In the rows, zero is written as 128.
The rows of M fall into several groups, and each row is roughly a mix of its group's hidden directions; one row fits no group.
M:
[[138 104 133 122  89  54 116 144 102  89]
 [120 133 175 153  96 107 105 132  58 150]
 [153  72 130 179  74 140 115 105 134 144]
 [110 109 115 172 107 144 112 121  49 114]
 [ 86 185 118  76 150 124 170 126 119 115]
 [102 188 124  91 158  94 167 157 127 113]
 [ 47 137 101  83 134 136 138 135 140 105]
 [161  94  92 106 178 125 149 106 175 104]
 [118 172  93 125 105  96 120 126 142  56]
 [ 55 136 149 117 100 116 165 108 104 162]
 [101 146 116 141  86 156 124 127  48 136]
 [ 89 168 116 139  76  97 180 148 128 144]
 [165 120  68 127 146 118  63 138 146 114]
 [134 130 131  94  79  90 197 106 129 132]
 [108 149 114 168 117 197  98 107  90 133]
 [118 137 126 154 187 127  69 172 145 113]
 [ 90 128 162 118 108 181 147 155 114 184]
 [147 125  67 122 136  97  71 130 148  90]
 [101 124 156 137 129  84 199  88 132 122]
 [157 149 135 119 163  92 142 108 202 110]
 [199 119 121 142 175 133 109 112 148  87]
 [ 47 150 132 111  94 125 148 111 110 156]
 [115 103 109 156 129 186  64 132 101 142]
 [153  86 155  84 168 136 124  85 167 142]
 [157 125 124 174  62 122 166 128 104 158]
 [122 124 119 175 112 182  98 130  67 140]
 [ 76 158 148 120  66 116 163 153 107 123]
 [150  96 195 115 131  69 136 137 123 149]
 [191 131 146  84 155  88 155 121 149 148]
 [ 66 109 143 130 144 198 114 104 129 127]
 [ 94 174 103  71 136  96 166 149 122 113]
 [107 102 133 139  55 123 183 104 132 138]
 [105  95 127 200 124 143 107 121  83 101]
 [102  92 163 113 118 142 111 129  79 190]
 [109 112 180 137 125 142 202 143 144 157]
 [176 103 114 131 190 141  86  90 137 125]
 [115 128 197 134 122 139 198 118 118 125]
 [155 174 131 154 114  58 151 152 107 116]
 [121 118 153 114  82 141 191  74 122 141]
 [170 109 111 131 187 158 106 116 175 101]
 [ 93 118 185 120 149 178 176 111 143 135]
 [ 94  86 122  74 134 175 100  91 127 121]
 [174 179 117 164 121 120 176 140 149  94]
 [192 153 131 152 115  94 138 167  94 157]
 [166 102 148 208 105 121 113 144 134 148]
 [177 138  99 135 171 163 103 132 173  93]
 [145 105 151 155 118  97  82 142  60 146]
 [141 133 125 136 164 110  66  68 151 106]
 [138 116 132 152 177 114  62 173 148 116]
 [ 82 152  89 109 138 183 128  80 126 111]
 [134 151  87 103  81 134 177  78 112 129]
 [179 171 114 157 128 114 161 137 154  75]
 [198  93 133 134 175 125  98 117 135  99]
 [160 147 116 176 118  87 128 156  66 122]
 [ 98 114 111 105 113 213 141 141 123 152]
 [188 133  65 123 102  87 108 131 123 123]
 [ 91 139 129 148  96 139 188 185 148 118]
 [ 81 113 161 125 112 136 166 127 109 196]
 [100 165 115 117 103 137 181 177 172 124]
 [161  98 102 126 178 138  99 128 184  97]
 [182  81 181 165 113 115 120 117 142 144]
 [145  80 147 196 100 148  98 138 128 152]
 [148 126 131  95 107  87 190 172 100 141]
 [154 113 129  76 153  97 176 129 181 125]
 [143 110 109 159 119  84 176 150  75  99]
 [104 130 100 114  64 142 181  92 111 136]
 [115 133 134 106 135 210 140  80 142 144]
 [137 110 152 129 123  37 137 156 126 115]
 [ 95 149 167 148  83 157 128 128  69 152]
 [186 102 126 127 173 138  76 109 129  94]
 [159 105 130 199 121 156  82 141 118 149]
 [140 127 126  75  84 101 187  96 122 131]
 [117 135 126 126  90 132  67 150 160  70]
 [133 146 110  71 123 183 142 153 156 170]
 [128  69 151 138 159 118  69  91 142 121]
 [171 151 107 126 127  85 108 109  58 128]
 [ 95  90 180 146 108 147 105 105  76 143]
 [ 98 124 116 131  62 133 189  95 129 134]
 [152 119 110 141 177  94 147  73 163  97]
 [145 194 112 112 123 112 186 145 164 121]
 [119 108 139 158 177 136  62 166 150 117]
 [ 85  86 145  96 114 135  85 130  91 171]
 [ 82 132 172 123 114 170 177 146 128 167]
 [115 180 155 127  95 110 188 165 144 135]
 [ 93 148 109 145 146 113 186  85 158 166]
 [ 89 116 118  76 152 181 108  85 128 116]
 [100 149 108  60 168 134 105 160 100 125]
 [154 124 145 158 127  55 129 170 164 115]
 [102 154  86 103  99 151 179 177 141 126]
 [168  66 133 169 102 127  81 127 139 138]
 [129  64 128  98 150 168 103  83 106 141]
 [139 166  57 126 131 127  79 131 149  99]]

Here is one row of each group, with its name. Which group are the others in?
[101 113 163  92 137 156  92 111 191 149]
U
[ 98 102 133  99  76 160 171  85 112 142]
V
[ 94  85 166 103 114 134 104 128  78 173]
D

[206 124 121 142 152 154  80 139 111 127]
D
[149 135 126 195  89  83 150 162 139 136]
V
[ 93  94 139  67 136 121 134  93 179 116]
U
[ 88 191  95  95 131 128 174 135 109 119]
V
[138 121  72 115 123 125  50 152 135 120]
D
[148 172 154 138 128  49 125 141 155 120]
U
[138  97 132  74 113  62 141 151  96 136]
U
[121 148 181 140 100 133 199 149 126 104]
D
[101 172 114 137  76 127 139 152  92 180]
D
